In the data rows, 128 means zero.
Here is a table of points, one per row:
[158 159 150 137 128 149 123 123 127 123 134 131 153 149 126 118 135 123
 155 107 124 135 179 149  71 172 121 131 129 109  92 176 166 165 109 122
 145 135 135 107 135 150 112  95 169 119 120 106 139]
[109  95 129 144 130 149 123 130 201  99 123 117 122 116 172 129 114 198
  85 133 108 100  87 166 137 127 156 119 148 116 126  82 146 133 169 161
 124 158 155 148 167 132 155 148 158 118 137 159 182]
[165 166 125 103 105 132 120 124 125 161 128 150 139 145 159 109  99  82
 142 138 105 156 136 108 124 127 128 125 114 123 146 147 135  93 133 116
 146 156 132 113 151  94 135 103 142 115 112 130 109]
[104 134 168 109 148 131 113 118 104 102 139 117 142 131 118 164 123 165
 144 112 133 121 150 154 109 168 152 129 154 135 108 171 131 187 116 155
 162 133 137  96 157 160  92  68 171 126 133 123 160]
[120 146 116 129 131 149 122 148 116  84 138 195  70  98 140 136 130 122
  98 114 157 101 121 109  62 102 153 169 122 110 153  80 103  77 112 117
 136 116 121 204 112 117  96 155 141 120 159 109 123]
[107 103 144 143 128  80 142 132 144 154 154 105 114 133 125 144 111 105
 113 109  94 102 150 135 175 135 114 103 150 108  82 105 174 128  98 104
 108 149 131  97 106 147 137 121  74 106 138 149  78]
[175 194 130 103 104 134 150 153  95 166 135 147 122 135 152 139 142 131
 126 139 147 128 120 132 140 119 114 119 159 126 202 137 137  75 149 109
 151 124  99 147 148  92 195 113 150 124 109 106 113]
[104 130 122 172  62 150 153  99  51  98 112 131 137 159 154  75 147 169
 148 131 130 144 157 128 166 101 112 128 133 143 131  99 114 142 132 121
 169 123 129 152 105  90 154 108 155 107 143 151 123]
[152 147 127 138 131 148 113 123 139 143 119 136 148 135 120 119 117 102
 148 108 124 135 163 128  84 165 105 138 116 108  93 175 174 140 108 114
 131 147 130 121 131 133 114 113 162 120 104  92 128]
[141 110 121 155 172 111 154 120 140  94 149 113 122 145 158 130 123 135
 140 108  82 140 159 139 152 159 134  95 134  89 110 131 131 144 128 122
  98 157 127  81 125 147 151 162 105 101 129 191 107]
[126 103 144 146 140 152 158  95  98  91 132 115 169 143 120 118 144 119
 128 148 130 169 114 114 170 121 144 119 108 151 148 109  98 147 125 163
 127 114 176 125 128 114 121 136  73 133 135 150 145]
[106  93 149 121 107 141 102 127 168 137 105 104 134  94 104 123 154 126
 119 144  99 107 107 141 112  99 132 126 165 168 100 136 122 112 114 119
 172 108 111 138 145 179 105 152 118 150 101  98 110]
[143 145 117 146 136 119 149 158 129 141 119 131 115 160 149 107 117 129
 128 149 137 113 155 143 129 153 125  91 152 139 163 101  67 147 158  99
  65 160 123  68  92 140 140 182 110 132 157 149  96]
[141 109 152  97 139 113 114 153 126 148 166 101 105 119 128 142 120 143
 126 115 156 125 130 122 158 124 132  95 106 137 105  91 155 136 158 119
  58 149 123  88  92 119 180 130 107 119 147 121 115]
[101 111 112 149  93 179 143 153  88  95 150 152  97  93 177 134 161 108
 111 120 146 103 101 122  69 125 147 181 171 102 145 113 116  79  94 125
 168 119 121 189 105  92 114 149 147 174 151 113 129]
[120 129 122 135 147 147 117 131 128  90 131 166  80 100 148 149 132 117
 118 118 138  89  99 108  73 111 152 177 136 118 136  92 104  72 112 130
 141 122 122 168 109 126  97 172 153 126 140  99 114]
[135 139 133 100 150 126  97 151 116 135 157 129 106 130 130 123 135 163
 136 113 161 153 134 133 139 145 141 124 104 115 119  97 148 152 163 118
  55 146 116  79  88 114 173 131 138 111 150 147 138]
[139 172 102 137 121  84  96 151 125 146 105 126 141 143 131 195 127 131
 129 151 138 135 131 128 137 109  99  97 131  97 157 159 142 112 128 134
 170 129  90 119 129 138 125  99 115 171 131 107 146]
[126  97  95 101 143 127  85 118 160 132 119 169  84  76 101 146 103  98
 112 101 134  96 125 110 107 122 121 158  91 144 148 135 133 100 102 127
 102 142 123 164 131 119  82 135 134 163 120  84 127]
[124 100 156 130 113  84 147 144 117 175 157  71 105 100 109 151 103 126
 118 113 113  93 115 114 167 104 132 120 149 134  95 101 164 120 120 132
  81 130 128 115 106 142 165 121  88 115 121 130 125]
[128 103 126 167 154 141 149 102  96  93 146 115 139 136 145 133 129 133
 124 122  95 162 134 126 170 131 144 117 132 115 136 138 104 140 124 161
 119 125 155  83 137 116 129 175  93  98 132 181 144]
[130  92 130 130 148 105 183 105 140 103 129 132 149 148  92  93 138 136
 116 155 166 148  90  98 158 102 136 133  86 160 120 108 105 187 157 123
 108 107 147 154 105 123  77 108 129 184  99 117 123]
[162 157 102 106 153 121 110 110 144 163 105 148 145 148 121 110  97  89
 151 118 125 159 159 111  92 158  99 128  81 106  94 170 153 130 129 108
 116 156 144 117 150 122 117 104 150 105  97 103 108]
[152  91 130 124 165 104 137 141 165  87 125 141 134 132 131 137 129 151
  99 114  98 135 150 148 150 165 136  61 120 140 147 127 134 169 141 114
 103 170 125 105 149 169 139 155 113 139 152 219 118]
[140 157 143 132 104 131  89 146 166 133 112  96 132 171 132 142 126 145
 161 158 129 156 161 154 116 141 110 121 139 109  98 188 167 114 139 158
 164  89 107  98 105 155 103 105 131 122 148 112 116]
[ 84  97 159 121 139 132  91 119 163 141  90 114 115 108  88 123 142 127
 106 159  96 116  94 144 118  93 147 125 158 187 108 114 116 106 131 128
 153 104 118 141 138 188 120 158 119 142 107  93  93]
[109 100 153 123 113 142  94 130 167 141 107 100 136  92 103 125 153 122
 116 143 100 103 115 142 117  95 131 124 158 164 105 142 129 114 108 123
 166 107 107 137 148 171 108 149 119 148 101  92 114]
[125 155 128  86 138 139  87 137 115 120 149 135 121 126 122 115 143 174
 145 114 163 159 130 145 117 150 148 136 107 109 123  99 163 149 153 117
  52 131 106  89  95 118 155 124 147 119 158 162 150]
[112 120 144 142  80 151 136 101  80 117 115  82 146 143 147 112 146 125
 154 113 155 165 133 129 167 114 125 125 133 166 133 122 111 155 109 150
 164 110 156 141 116 105 136 136 121 133 143 140 158]
[ 98 139  88 115 102 111 131 166 102 194 108 146 116 154 126 177 165 169
 143 122 181 115  84 142 132 101 103 105 184 145 192 152 127 118 154 138
 143 104  88 137 144  98 164  95 160 115  93 122 147]
[116 153  92 117 150  62 127 104 108 149  91 148 143 113 108 191 129 113
  64 132 115 108  93 113 106 116 147  81 119 150 133 124  99 133 158 155
 178 167 127 110 131 148 102  73 105 157  93 132 164]
[175 185 116 105 141 113 110 131 128 164 110 130 151 148 131 121 112  96
 130 131 121 149 153 114 112 135 110 119  95  97 142 159 152 116 128  94
 134 140 125 133 152 119 140 110 136 114  92  86 111]
[156 157 134 126 143 128  84 135 150 151 109 115 154 126 118 123 125 104
 128 122 121 120 159 126 113 132 111 133 105 106 117 168 166 130 105 103
 135 125 112 134 150 132 131 122 136 117  92  66 116]
[108 117 106 136 105 168 127 146 113  95 141 166  84  81 134 137 133 111
  95 107 156 106 118 120  68 110 141 170 137 114 161 106 121  72  98 124
 138 123 121 198 112 106  94 137 140 170 153 111 129]
[120 106 136 158 157 120 185 111 137  99 135 133 147 129 102  90 140 122
 132 166 147 148 104 107 159 112 114 130  87 134 107 116  97 165 156 108
 110 102 146 139 119 122  98 115 100 140 116 127 122]
[ 87  97  93 114 128 104 179 113 125 173 135 131 119 129  81 121 143 186
 114 110 149 107  93 122 142 147 145 161 161 139 167 114  76 186 126 154
 100  87 131 177 142 106 127  94 161 166 183 136 142]
[136 115  98 108 149 130  87 116 162 156 112 161 112 106 117 131  87  95
 141 111 127 124 138 109 113 151  99 147  79 126 111 158 151 112 109 115
 106 153 130 139 137 108 106 125 142 138 100  85 109]
[121 115 142 134 138 136  76 137 157 143 108 115 136  88 107 139 130 103
 109 118 113  89 125 126 127 110 133 138 128 141 125 152 145 111  93 119
 140 120 106 139 145 137 113 146 133 137  96  65 126]
[163 157 126 108  90 137 121 120 124 156 134 149 141 141 156 111 105  75
 138 139 102 157 133 109 121 115 133 123 127 133 149 146 129  92 134 125
 153 160 131 106 154  92 128  95 139 119 123 149 120]
[110  97 144 124 121  92 187 130 110 124 167  79 128 110 117 154 119 142
 131 147  83 106 121  96 175 111  85 134 143 130 102 102 121  86  82 137
 135  63 137 148 157 151 148 112  84 109 132 131 149]
[ 98 127 120 146 130 111 178 141 111 132 172 137 128 119  85 110 132 174
 150  98 131  87 130 120 173 130 103 151 148 131 128  97 116 156 125 161
 151 106 169 152 130 123 173 100 136 115 155 127 146]
[134 136 132 157 116 156 154 110 120 110 113  92 131 147 150 126 153 112
 158 101 123 156 148 129 151 109  90 114 102 161  87 133 114 155 154 127
 135 110 147 114 117 148 111 123 102 104 143 154 146]
[135 135 193  95  63 172 104 130 130 102 132 136 137 206 158  96 117 112
 137 180 145 105 108 161 125 139 132 205 118 114  87  87 116  81 111 166
 190  99 118 164  92 103 171 139 114 101 172 162 132]
[108 117 112 177 145 140 188 105 147  92 133 123 130 102 106 109 135 105
 156 144 124 139 102 132 145 141 147 126 125  79 110 145 110 168 159 130
 100 116 138 121 123 136 106 139 130 120 124 154 140]
[117 142 114 112 135 116 127 153 115 106 123 142 142 137 149  76 107 178
 144 180 180 136 132 158 109 151 152 122 141 164 193 103  79 137 143  97
  58 150 113 104 113 137 141 200 127 134 150 173 101]
[121  85 135 156 141 137 138 105 116  92 135 109 139 124 145 143 133 134
 115 111  98 161 123 136 157 130 166 126 141 124 151 149 106 149 131 172
 119 129 149  95 142 112 110 182 100 106 130 201 164]
[174 179 109 102 141 112 116 121 128 165 107 133 155 147 126 120 111  89
 132 128 119 155 154 111 102 138 112 115  94 100 133 161 148 124 131 104
 134 148 133 124 152 125 126 104 141 113  94 101 117]
These points spread out most along one direction. Take the direction at right angles to it along which they spread out most. Go by this last direction. How far along it is each point below, from 0 to 99? 50 is the average, and the first point above lies past it. One standard deviation of the points above along it is 16.
[136 115  98 108 149 130  87 116 162 156 112 161 112 106 117 131  87  95
 141 111 127 124 138 109 113 151  99 147  79 126 111 158 151 112 109 115
 106 153 130 139 137 108 106 125 142 138 100  85 109] 59
[141 109 152  97 139 113 114 153 126 148 166 101 105 119 128 142 120 143
 126 115 156 125 130 122 158 124 132  95 106 137 105  91 155 136 158 119
  58 149 123  88  92 119 180 130 107 119 147 121 115] 62
[143 145 117 146 136 119 149 158 129 141 119 131 115 160 149 107 117 129
 128 149 137 113 155 143 129 153 125  91 152 139 163 101  67 147 158  99
  65 160 123  68  92 140 140 182 110 132 157 149  96] 60
[140 157 143 132 104 131  89 146 166 133 112  96 132 171 132 142 126 145
 161 158 129 156 161 154 116 141 110 121 139 109  98 188 167 114 139 158
 164  89 107  98 105 155 103 105 131 122 148 112 116] 66
[134 136 132 157 116 156 154 110 120 110 113  92 131 147 150 126 153 112
 158 101 123 156 148 129 151 109  90 114 102 161  87 133 114 155 154 127
 135 110 147 114 117 148 111 123 102 104 143 154 146] 59
[126  97  95 101 143 127  85 118 160 132 119 169  84  76 101 146 103  98
 112 101 134  96 125 110 107 122 121 158  91 144 148 135 133 100 102 127
 102 142 123 164 131 119  82 135 134 163 120  84 127] 37
[139 172 102 137 121  84  96 151 125 146 105 126 141 143 131 195 127 131
 129 151 138 135 131 128 137 109  99  97 131  97 157 159 142 112 128 134
 170 129  90 119 129 138 125  99 115 171 131 107 146] 58
[104 134 168 109 148 131 113 118 104 102 139 117 142 131 118 164 123 165
 144 112 133 121 150 154 109 168 152 129 154 135 108 171 131 187 116 155
 162 133 137  96 157 160  92  68 171 126 133 123 160] 58
[126 103 144 146 140 152 158  95  98  91 132 115 169 143 120 118 144 119
 128 148 130 169 114 114 170 121 144 119 108 151 148 109  98 147 125 163
 127 114 176 125 128 114 121 136  73 133 135 150 145] 47
[124 100 156 130 113  84 147 144 117 175 157  71 105 100 109 151 103 126
 118 113 113  93 115 114 167 104 132 120 149 134  95 101 164 120 120 132
  81 130 128 115 106 142 165 121  88 115 121 130 125] 53
[163 157 126 108  90 137 121 120 124 156 134 149 141 141 156 111 105  75
 138 139 102 157 133 109 121 115 133 123 127 133 149 146 129  92 134 125
 153 160 131 106 154  92 128  95 139 119 123 149 120] 61
[ 98 139  88 115 102 111 131 166 102 194 108 146 116 154 126 177 165 169
 143 122 181 115  84 142 132 101 103 105 184 145 192 152 127 118 154 138
 143 104  88 137 144  98 164  95 160 115  93 122 147] 42
[104 130 122 172  62 150 153  99  51  98 112 131 137 159 154  75 147 169
 148 131 130 144 157 128 166 101 112 128 133 143 131  99 114 142 132 121
 169 123 129 152 105  90 154 108 155 107 143 151 123] 41
